A single turn carries every row of the set below to another of its rows. Some are shown first; where does it send the rows asked next?
z_116: [-26  21   1  -9  28  10 -10  10 -28  -8   6 -15 -16  15  -6  29  -7  17
 -14  -8 -23  15   1  -8]
z_315: [  1  -8   3  21  24   3 -22   6  28  18  15 -32  -3  -9 -11  -1 -12   2
 -12   8 -21 -15 -13  28]
z_890: [ 27   6 -21   3  31 -11   0   7 -21 -10  12 -35  -8   2  17  22  -3  27
 -14  -3   8  11 -10 -16]
z_943: [ 35  14 -15   2   9  -9   5   7 -20  -2  11 -46  -5   5  16  14 -11  20
 -16   0  10  -1  -9  -6]
z_691: [-27  -1   1  36  19  14  -4  18 -33  22  -6 -21 -20  23  15  23   7  -1
 -25 -14 -16   4 -22 -11]
z_593: [ -8   8   2   3   2  18 -13   4  36   3  34  -4 -15   2   5   6  -1   9
 -14  -4  -3  -2  -1   9]
z_186: [  6  11 -19 -14   1  17  -9 -15 -21  -2   5  -7  -1  11 -12  22 -16  -1
 -19 -13 -23  -6 -10  31]
z_950: [-25  10   4  22   0 -24 -24  22   0  29   1 -24 -12  22  24  20   3  15
 -27  -3 -32  -4 -26  28]
z_390: [ 43  11 -15  10  15  -1  -2  13 -26 -10  11 -28  -2  -4  25  17  -3  29
 -15  -4   5  -7  -4   4]
z_399: [ 28   4 -15  16  29 -18  -2   7 -33 -19  12 -36  -8  -3  11  16  -6  16
 -13   6   5   0  -7   3]
z_844: [ -6  12  10  24   3   6 -13   8  16  -5  42  -3  -5  -6   2  -4 -12  -4
  -6   9  -9 -12  -4  17]
z_313: [ -6  14  15  31  21  -3  -3  24 -14  16 -30 -14   4  -1  26 -11  -8   7
 -40   6 -20 -15 -17  14]
z_720: [ 50   6  -1  18  10  -5  -4  10 -22  19   7 -19  -6   9  14  14  -8   4
 -28   1 -25  -7  23  -2]
z_891: [ 11  24  -6  15   2  -6 -20  20 -10 -20   1   6   7  33  15  28  -2  25
 -30 -18 -13  -6 -11  27]
z_654: [  9  -3  -3  34  15  28   2   6  -4   9 -18 -15  -1  17  14   5  -9   0
 -42 -27 -30 -17 -30 -13]
z_618: [-18  -1  -3  12  21   4 -22  11  24  39  25 -30  -2  -6  -4  16  -3   9
   2   3 -11   7 -17  -1]
z_329: [ -5  28 -30  -8  -1  -2  -2  13  -3  -5   7 -14   2  32  11  10  -5  16
 -14  -2 -17  30 -27 -13]
z_885: [ 18  28  -5  -5  13  26  -5   0 -10 -11   0   3  13   4   2  18 -24  18
 -21 -23 -34 -12 -10  -6]
z_984: [ -3  -5  -5  27  37   6 -25  20  15  16  27 -10   4 -25  -2   5  -4   7
  -4  13 -30   1 -20   4]
z_310: [ -5   8 -20  24  -1 -13  -9   3   8  22   6 -15  13   7  24  -9 -12   4
 -14  -2 -47  -1 -49  13]
z_849: [-15  13  12  34  20 -17 -18  30   7   4  -8 -21  -6  12  26  -4  -4  22
 -31  -1 -50  -8 -26  12]
z_252: [ -1  14  11  15   9  10 -13  22  25  -6  39   2  -8 -12   7   4 -12   3
 -22   8 -16  -8  -6  -9]
z_554: [-15   4   4  19  22   2 -21   6  22  -7  39  12  -9  -5   3  17  -4   8
 -11  -5  -6  -1  -4   0]
z_279: [-11   8 -16  22   1 -13 -25  20  -1  32  10   2   6   5  31  21   4  15
 -18 -10 -38   0 -40  15]
z_807: [-10   7  14  41  13  14   4  15 -16  15 -14 -34 -10  27  14   8 -12  -2
 -33 -18 -22  -9 -22 -18]
z_712: [  6 -14 -22  29   7  26   0  -6 -14  18 -11 -14  -9  14  10   5   0 -15
 -34 -18 -26  -9 -34  13]
z_232: [-18   7   2   6   7  -6  -7  12  -8  45 -27 -20  -8  13  23  14  -1   8
 -41  -4  -4  -3 -18  15]
z_500: [-10 -10 -15  39  11  19  -5  12 -39  19   2  -7 -12   8  16  12   6 -16
 -24  -4 -25   0 -31  10]
z_928: [ -8   8  -9  19  17  -5  -8  17 -20  37 -13  10  12 -10  31  15  -4   5
 -34   0 -18   0 -34  -9]
z_677: [ 26   6 -11  27  34 -14  -3  -3 -27  13  12 -10   0  10  12  13  -3  10
  -3  -4 -21  16  16 -27]
z_325: [  4   1  13  19  27  15 -29  19  34  24  13 -13   3  -8   3  17  -4  24
 -16 -11 -18 -18  -7  10]
z_533: [ 23  -1  -9  25  27 -10   1 -10 -27   9   6 -27 -12  17   4  -3   0   0
  -4   6 -21  12  21   6]
z_331: [  0   9 -12  12  15 -22 -15   7  -9 -33  -4 -17 -10  34  -6  15  -9   5
 -34   1 -21   5 -15  33]
z_148: [-14   5 -12  20  23  -8 -11   3  26   8 -11 -22   1  16  22  -9  -3  22
 -24 -14 -46   5 -37   6]
z_375: [ 37  -3 -13  14  28   3  -9   0 -15  11   0 -12 -18  12  13  10  11  13
 -20  -5 -23   6  27  11]
z_785: [-13   4 -12  20  17 -14   5 -10 -11  29 -20 -17  12   1  13  -8 -19 -12
 -25   5 -15   1 -39   7]
z_251: [ 32   6  -6  10  13 -14  -3  -8 -12  31   8 -26  -5  20   8  25  -8   5
 -17 -10 -13   7  17 -21]
z_792: [  1  16 -24  10  24 -14  -7  22 -13 -33   8  -8  -3  18   4   3  -9   6
 -28  13 -34  22 -27  -4]
z_397: [-16  -2  -7  18  41   1  -5  -3   3  15 -35  -3   5   3  23  -6   2  17
 -33 -15 -19   2 -24   5]
z_697: [ -7  17  -6   4  15   8 -13  13 -49 -11  14  -1  -7  -3  -6  22 -13  -3
 -15   9 -33   0  -6  21]
z_45: [  1  14  18  28  11   4 -20  30  18  32  24 -27   9 -11   3   9 -18  10
  -5   8 -18 -16 -13   2]
z_365: [ 13  40  -8  10 -23  -3  -3  23 -15   0   9 -10  15  32  18  13 -14  14
 -14  -4 -11   2 -22  10]
z_863: [ -6  34  10  -3   7  11   3   6 -19  -8   1 -32   2  19  -9   5 -33   7
 -15  -6 -29  -3  -4 -12]
z_175: [ 31   1 -17   7  22  -9  -5  -1 -23 -12   6 -36 -10   5  14  20   2  26
 -14  -7  12  -3  -3  18]
z_907: [-16   7  10  10   5  -5 -14   4  28   1  38 -16 -15   3  -7   9 -17  -7
 -18   7  -6  -4  -6   0]

z_365 moves to z_891
z_390 moves to z_175
z_691 moves to z_807
Now find these:
z_251 moves to z_720
z_252 moves to z_593
z_325 moves to z_315
z_186 moves to z_697
z_950 moves to z_849
z_397 moves to z_785

A single turn carries every row of the set below to another of its rows. Some are shown first; where does it send the rows asked next?
z_100: [  0   4  -9 -38   1  16  -4  -6  -3 -11  15  -9   2  18  -9 -16  27  42
  -4  31   5  -5  -9   0 -11   5  29  18 -39  27   7  28   7 -21   5  29
  -2  21 -13  -8  14   5   1   0 -14  12 -29  -5   5  13]
z_104: [ -2  17  -8 -11  13   9  30  -3 -13  -9  20  -3  -3  11 -10 -29  12   8
  -1   5  -2  -2  -9 -10 -42  -9  25  33 -43  28 -15  34 -11 -23  13  31
   1  17 -10   0  -9  -1   3   2 -21  -3 -12  19  13   5]
z_569: [-13  14 -10   0   9  20   8   6 -14  -7  13   4 -13  10  -6 -26   7  12
   2  -2 -15  12  -5   0 -50  -6  22  37 -35  25  -4  40 -11 -22  15  34
  -3  27  -4   6  -7   6  -8  -5 -20  -6 -10  18  12  15]
z_452: [-12  16  -8  -1  -5  11   6   3 -12 -14  13   0  -8   9   0 -25   6  17
   9   2 -17   2  -1  -3 -48   2  26  38 -33  27  -8  39  -5 -25  10  39
  -8  30   2   4  -7  11  -3   4 -17 -13 -10  12   8  11]
z_576: [ -9  -7  -7 -14 -10  -9 -15  -3 -13  23 -26  -1  23  20   9   0 -11 -10
  15   0  -6  34 -13  33   5   9 -24   0  -4  10  -3  27  28 -19  20  -1
   6   6 -20  11  16  22 -19  -5  -6   7  -7 -24   9  29]
z_261: [ -6  24  -4  -9   1   9  12  10  -7  -4  25  -5 -13   8  -9 -30  -9  12
  -1  -5 -18  16  -5  -4 -46  -4  30  47 -29  28  -8  33 -11 -17   7  32
 -18  26   1  -7  -5   4  -4   1 -19  -7 -11  13  12   4]
z_522: [ 20   0   4 -14   2   1   1 -10  -5   4   5  -8  37   1  -4   1  14 -10
  14   6   7  11   1  10   9  22   1  -5  -8  21  -5  26   7  -3   5 -25
  44 -13 -17  16  13  17 -14 -12   9  -6  24 -21  -1  -2]
z_396: [ -3  15  -3 -11   8  10  28   1  -8 -10  21 -10  -3   0  -8 -24   5  12
   3   7  -6  -8  -4 -14 -46  -6  27  40 -41  24 -16  36  -9 -24  11  32
  -9  17  -7  -1  -8   2  12   3 -20  -5  -9  13  13   1]
z_526: [ 13 -13   3 -17  10   2   5 -12  -1   5   0 -11  34   5  -5   4  -3 -15
  11   8  10  10   2   4   2  21  -2  -4  -9  18  -3  24   5  -4  11 -21
  41 -19 -18  14  14  26 -19  -7  12   2  29  -6  -4   0]
z_297: [  9  -8  -6   5 -23   5   7  -7 -14  30 -17 -11  10  -7  29   5 -21   1
   4 -17  -4  21  15  12   3  -3  10  44 -25  26  11  -6  33  -7   1 -15
  -4   4   1   9  -7   4 -16   2  -6  -4  -2 -26  28   2]
z_377: [  7  -6   1  -8 -14  -9  19 -19  -1  29 -18  -7  30   0  18  -9   1   0
   6 -30   1  -1  14   7  10  20  19  46 -17  29   9 -12  25 -13 -11 -12
  16 -12   4   1  -6  -1 -11  -3  -5 -20  -3 -10   7  -7]
z_13: [ 20   0   7 -22   3 -25  15 -12   1  28   3 -15  27  -4  -5  -7  -3  -7
   2 -11 -18  22  -3  10  12  12   6  -4   9  13 -12 -10   8   7  11 -27
  21 -25   8   1  10  15  -8 -16   7  13  12   0   0   7]
z_818: [ -6  16  -6 -10  13   0  26  -4 -13  -3  16   0  -4  16  -8 -33  15  13
   5  -5  -7   0 -14  -2 -43 -10  34  27 -37  25 -15  28  -7 -22  16  32
  -2  19  -6   1 -10  -4   3  -6 -29  -1 -20  18  11  13]
z_493: [  4  -5 -13 -14 -18 -10 -18  -3 -21  28 -24  -2  21   2  10   0  -9 -16
   1  -7 -14  38  -3  29   9  13 -26  13   3  11  -4  15  26 -21  20  -8
  -3   2 -11  11  17  18 -14   1  -1   4  -5 -25   9  30]
z_597: [ -6  -1  -1 -13 -13  -4 -20   4 -12  27 -23  -4  21   8   2  -3  -3  -4
  20  -4 -12  39 -10  36   9  10 -25   2   2  13  -5  33  24 -15  13 -10
   5  10 -17  16  16  13 -16  -9 -10   6  -9 -31  16  30]
z_833: [-13  20  -8  -4   7  16  17   9 -11  -1  17   3 -15  10 -14 -30  -2  10
  -4  -3 -15  16 -12  -4 -46 -11  24  39 -36  30  -3  32 -13 -16  13  31
 -11  26  -3  -3 -10   2  -7  -5 -20  -3 -15  21  16   9]
z_676: [ -8   6   0 -40  -2  28  -8   4   6  -9  12  -9 -13  11 -22  -5  11  47
 -11  26  -1   8   6  -6 -16  10  21  26 -33  33  12  34  -5 -13   3  25
  -6  20  -2  -7   7  12 -10  -1  -1  10 -19   0  -4   5]
z_614: [ 12   3   3 -20  -7   5  12   9  -8  28 -10  -7  24   1 -13  -1 -32 -21
 -10  14   1  44  -4  18  13  11 -31  19  -6  22  -2  29   7  -9   5  -3
  -5 -10 -36 -13  14  17 -27   7   3  10  -3 -11  17   0]
z_931: [-14   7  -4 -39  -3  15 -17   2   8  -4  16  -8 -15  19 -18 -11  10  51
  -6  17  -8  15  -7   3 -15   3  31  21 -28  30  15  27   5  -8   4  23
  -7  28   4  -7  13  10  -5  -8 -10  15 -23  -4  -5  13]
z_543: [ -8  11  -8 -10   3  -5  19   1  -4   3  26 -11  -5   8  -5 -30  12  15
  14  -1 -17  -5 -11  -5 -41  -8  36  31 -36  23 -13  28  -7 -27  13  33
  -9  15  -3   1  -8  -4   8  -3 -27  -2 -17  10  16   9]
z_412: [  5  -2  13 -21   7 -28  16  -3   9  27   5 -10  24  15 -11  -9 -17  -2
  15  -5 -16  27 -16  20  10   7   4 -13   8  18  -7   0   2  12  11 -21
  18 -18  -1  -5   9  15 -24 -18   2  20   3   2   3   8]
z_926: [ -1   9   2 -42   3  14  12  -2   4  -9  18 -16  -2  11 -16 -14  12  47
 -10  30   4   5  -8  -3 -10  -4  25  21 -37  26  -4  24   5 -12   1  23
 -14  19  -6 -16  11   2   2  -4 -14  18 -34  -3   4   6]
z_101: [ 23  -9  -2 -17  -1  -9   5 -18  -8  11   1 -11  35  -9   1   0   7 -13
   1  -1  -6   7   8   4   7  25   1  -1  -2  13 -10   6   8  -5  11 -23
  34 -24  -4  15   8  21  -9  -8  14  -1  23  -5  -6   3]
z_642: [ 13   9   4 -18 -14  14   7  15  -9  30  -7  -8  22 -12 -15   2 -20 -17
  -6   8  -3  44  -1  18  18  15 -34  20  -4  22   1  34   4  -9   3  -9
   2  -7 -31  -2   9  12 -25   0   6   4  -3 -23  21  -4]
z_57: [  6  -7  -3   8 -25  11  14  -9 -15  30 -25 -14  10 -13  33   6 -18   7
  12 -14  -8  18  18  14   5   3   1  43 -19  25   6  -4  22  -6   2 -11
  -4  -1   6  10 -15   8 -20   3   4  -7 -13 -18  23   4]
z_766: [  4  -3  10 -11  -9  -6  24 -22  -3  21 -22 -10  30  -4  15  -5  -7   3
   4 -32   1   2  15   4   4  12  13  45 -18  22  -3 -11  30  -3 -14 -19
  14  -2  11   0  -5   3  -1  -6  -7 -21  -1 -10   5   0]
z_872: [ 13   4  -3 -18 -16   4   4   3 -16  29 -20  -7  20 -15  -5   2 -23 -22
 -19   5  -9  43   6  18  14  14 -35  25   2  18  -6  15  15 -15  10  -9
  -8  -8 -18   0  11  18 -18   7   8   9   0 -15  14   9]
z_421: [ 11  14  18 -20   1 -22  19  -2   6  27   7 -11  28   2 -16 -11  -3   3
  16  -4 -16  30 -14  20  18   8   6  -9   8  23 -13   4  -1  12   4 -24
  23 -16  -1  -2  10   7 -16 -20   1  12  -4 -10   5   1]

z_101 moves to z_872
z_576 moves to z_526
z_396 moves to z_261
Now find these:
z_926 moves to z_931
z_522 moves to z_642
z_569 moves to z_104
z_297 moves to z_377

A single turn carries every row of the set below to another of its rows. Some are shown first; where does it send the rows asked next?
z_881: [  9   7   2 -35   6  34 -25  -7 -11 -13 -22 -28  -2 -13  46  14  15   9
   4  -9]
z_117: [ 20 -32  12 -24  11 -14   1 -10   7 -12 -22 -10  -9 -32  36 -15  23  -6
 -13   1]
z_537: [ 16  -8  13  -5  27  24 -23 -15  -1 -24 -29 -34  12  -6  43   2   7   5
 -13 -26]
z_139: [ 11 -17  31 -27 -12   1  21   7  13 -11  11 -21   8  11  55   6 -18  25
 -14  18]
z_78: [  1   0  27  -5 -15 -23  17  -7  15 -17  12  -8   3   7  36  23 -14  10
  -2   5]
z_921: [  6 -25   1 -32  16 -14  -2  -9  -3 -15 -23  -8 -16 -19  37 -19  19   2
  -1 -10]
z_903: [ 23  13  29  -3 -17 -12   2 -15 -10 -20   5 -12  20  16  24   3 -13  18
   6   6]
z_917: [  4   2  16  -2  -9  -1   7 -26  29 -20   6 -22  13  18  39  18   0  11
   7 -19]
z_777: [ 22 -10  18 -16  18  11  -3   4  28 -39 -10 -17   7 -31  46  10   9  10
 -26 -14]
z_63: [ 28   2   5 -14 -15  50  -4  -5 -26 -21 -10 -11  20 -20  49   8  -1   5
   2  -3]
z_253: [ 12 -31  13 -17  24   3 -20   0  -6 -33 -20 -30  14 -18  34 -14   2   0
 -27 -21]
z_257: [ 12  -7  28 -16  -9  14  10   5   7 -25  17 -18   8   8  42 -12 -25  32
 -27  18]
z_380: [-11 -13  17  -9 -29  19  -3   1  -3 -28  33 -11   1   2  24   3 -13  16
  -9  -3]
z_158: [  6  -3   5   6 -24 -21  19 -11  10 -29  14 -22   1  10  32   7 -19  16
   2   2]
z_96: [  9  -7 -11 -32 -10  32 -17   0 -30 -13 -14 -21 -10 -18  42  -4  12   3
  15  -1]
z_98: [ 24   0   1 -17  16  31 -24 -18  15 -24 -19 -32   4 -22  37  11  11   1
 -17  -1]
z_30: [ 14 -25  -4  -7  -7   8   5 -15 -13  -7 -12  -4 -23 -31  36 -22  17  -4
  -4   5]
z_955: [ 26  -6  16  -5 -31 -21   7  -4  -6 -26  12 -24  19  12  29   0 -15  15
  12   5]
z_735: [ 12 -22  -3 -44  23  -5 -17   1  13 -31 -20 -25  -2 -24  36  -5  14   4
 -11 -12]
z_565: [ 20   8  35  -8  -7   9  14 -10  -1 -15   2 -13  15  17  42 -17 -10  38
 -18  13]
z_242: [ 18 -11   4  -8 -25  -3  26 -11   7 -20   6 -40  13   8  50 -11 -18  33
  -7   8]
z_511: [ 32  -5  28 -19 -24  -2  15  -6  -5 -12   1 -32  25  11  47 -17  -9  35
  -3  10]
z_944: [  3 -30  -3  -2 -11  30 -12   6 -23 -15  -6 -35 -11 -15  52  -1   6  -1
   5 -14]
z_149: [ 23   9  20 -18   7  38  -9  -1   5 -32 -13 -18  20 -25  48  21   7  11
 -17  -8]
z_388: [ -9 -29  11   3   4  13   1  -1 -22  -8 -13 -11 -21 -18  50 -13  13  -3
  -8 -17]
z_867: [ 18 -18  12  -8   2  31 -23  -1 -14 -10 -21 -43   8  -5  56  16  11  -3
  11 -17]
z_866: [ 23 -36   9 -13  13 -12  14   7  23 -31  -7  -5  -4 -29  45 -12  15   4
 -12 -12]
z_449: [ 15 -17   2  -8 -17 -10   2 -18  16 -40  12 -29  23   7  17 -10 -13  15
  -5 -21]
z_182: [  3 -16 -17 -23   1   9  -3 -10 -23 -12 -17  -8 -20 -19  37 -25  14   5
   6  -6]
z_420: [ 27   1   6 -17  -3  43 -23 -14 -10  -8 -15 -26  -2 -19  44  17  16  -2
   3   9]
z_342: [  2 -14  28 -26 -26   8  -2   4  13 -17  21 -22  12  11  39  29  -1   7
  13  -4]
z_856: [  6  -7  34 -19 -16 -12   2   8   6 -31  21 -10  12   4  28  19 -23  12
 -12  13]
z_661: [ 11  11  23  -3 -13  -2   1  -7  -3 -32  16 -10  13  11  20   3 -26  22
 -14   9]
z_124: [ 18 -20  35 -26 -23 -19   4  -9  -5 -21   5  -8  30   7  19 -14   2  10
   3 -11]
z_864: [ 21 -17  -7 -15 -19  33 -13  -2 -25  -7  -8 -17 -13 -26  42  -5  12  -5
   8  13]
z_615: [ 26 -18  -6  -2 -15  31  12 -10 -28 -12  -9   2   2 -16  49 -15   3   3
  14  -3]
z_190: [  2 -39  29 -21  16  -8  -5   6 -16 -13 -20 -14  -1 -22  45 -13  14  -5
 -16 -16]
z_436: [  8   3  -2 -33  24  20 -27  -6  13 -32 -20 -30  -2 -18  38   9  12   8
 -16 -12]
z_608: [ 28 -35  -1  -6  -2  -3  22  -3  -4 -13 -11   5  -7 -21  50 -21  12   1
  12  -8]
z_809: [ 26 -23   5 -31  17  -1 -13  -7  20 -30 -17 -30   5 -33  32  -2  11  -4
 -25  -1]
z_559: [ -5   3  35  -6 -14   2   9 -20 -11 -16  13  10   4  11  21 -11   1  15
  -6  -9]
z_667: [  7  -8  16 -11 -12  -2  36 -14  18  -9   5 -25   5  11  60   1 -16  27
  -9  11]

z_955 moves to z_158
z_96 moves to z_182
Now find these:
z_565 moves to z_511
z_117 moves to z_809
z_124 moves to z_449
z_944 moves to z_388
z_608 moves to z_866

